In the rows, zero is written as 128.
Each path below is one point turned by a fixed rotation once a step. After each direction that follows a path, write how fast that rotation turns it, in deg/step (0 if it stays still).
Each turn is a multiple of 5 degrees from 10 to 175, or 0.
Each row of a path follows its step; steps can be skipped.
path 1
step 0: [121 139 116 135 115 122 129 121 120 118 135 128 128 111 137 118 122 117
 120 139 133 123 113 126 145 129 120 126 130]
step 1: [122 142 124 135 131 120 135 141 126 120 140 117 137 131 143 127 111 123
 134 126 142 131 135 139 139 120 131 131 139]
step 2: [112 137 113 145 110 121 126 130 117 132 125 139 126 135 140 127 117 113
 123 133 127 129 124 125 136 122 124 130 127]
step 3: [113 144 121 128 123 124 123 130 127 127 144 118 118 119 137 121 124 125
 130 128 146 129 137 127 138 128 115 125 145]
step 4: [125 132 108 137 117 128 128 136 121 134 129 132 139 134 139 128 127 123
 122 120 131 135 127 134 137 110 127 140 147]
step 5: [123 149 116 134 117 120 126 134 112 129 138 134 113 112 141 114 124 127
 120 128 131 127 125 124 130 130 132 126 134]
step 6: [127 142 120 132 125 121 134 133 122 136 134 115 124 134 143 124 121 124
 138 114 136 138 129 136 122 110 119 127 143]
step 7: [124 138 115 138 114 136 115 136 119 131 124 135 112 121 136 126 121 114
 124 126 118 142 120 123 131 122 126 132 140]
step 8: [137 141 122 124 127 126 133 132 123 130 138 121 119 115 135 109 125 120
 130 128 147 136 123 125 125 123 111 134 142]
step 9: [138 136 116 139 119 129 131 129 119 123 120 120 129 122 140 132 120 117
 129 119 126 140 111 136 136 114 135 136 140]
Speeds:
[126 129 128 130 125 124 128 126 128 127 123 131 131 130 126 134 127 128
 129 129 138 126 132 125 133 132 130 129 130]  35
[132 127 129 126 126 123 127 123 128 129 128 117 127 128 130 128 131 128
 130 128 126 127 131 130 134 127 127 124 131]  135
[130 128 133 125 136 127 128 133 124 127 132 127 128 130 132 125 126 128
 129 127 132 128 134 126 127 133 126 130 131]  155
[130 124 125 125 127 133 125 128 130 127 130 129 131 124 124 126 133 128
 124 130 131 129 127 127 132 128 124 133 134]  85
[128 127 126 128 128 125 129 126 125 127 124 133 126 126 128 121 130 123
 125 135 126 126 131 127 125 131 128 123 130]  140
path 2
step 0: [131 126 119 133 126 123 143 125 127 123 146 109 129 135 136 118 115 125
 128 122 125 119 131 126 133 130 121 116 126]
step 1: [137 136 117 125 126 141 128 114 115 140 129 135 134 132 123 130 142 121
 115 128 132 132 140 123 134 129 139 126 122]
step 2: [123 126 128 134 134 119 131 121 122 133 140 127 124 121 127 126 130 133
 135 129 105 115 131 140 122 129 143 140 136]
step 3: [131 129 123 122 121 116 126 126 131 131 117 132 136 138 141 137 130 126
 134 149 126 140 127 135 140 122 133 132 119]
step 4: [130 134 137 115 129 128 137 142 119 128 135 104 129 133 125 127 121 139
 131 128 136 126 127 133 127 141 131 137 132]
step 5: [129 112 125 128 138 132 127 117 124 123 136 124 139 141 137 120 118 121
 114 130 128 138 142 124 134 125 124 122 121]
step 6: [144 136 127 130 127 134 137 128 114 128 147 134 134 123 112 136 132 127
 130 123 120 120 126 121 136 128 138 129 123]
step 7: [119 128 108 130 124 125 132 123 125 137 140 133 129 120 145 121 134 126
 129 137 120 131 133 145 127 121 125 136 133]
step 8: [136 145 124 120 137 118 133 120 125 130 113 115 127 134 127 130 134 127
 142 135 121 132 122 128 130 139 139 129 117]
step 9: [130 118 139 129 114 129 128 134 122 130 128 112 128 143 135 124 124 133
 116 131 124 128 140 146 134 133 133 131 138]
Speeds:
[125 123 125 131 125 132 127 125 125 129 128 133 132 127 124 127 125 134
 127 131 126 124 129 125 128 134 130 125 126]  80
[127 122 126 129 127 127 129 124 136 125 132 124 133 130 130 129 132 129
 129 130 128 126 129 130 124 127 125 126 134]  155
[125 122 135 124 127 125 126 130 129 129 124 126 128 130 128 128 127 130
 131 132 132 125 130 128 128 125 135 130 127]  60
[126 127 131 129 125 125 132 129 127 129 126 123 127 135 127 123 132 131
 127 125 131 131 128 129 129 133 124 124 123]  80
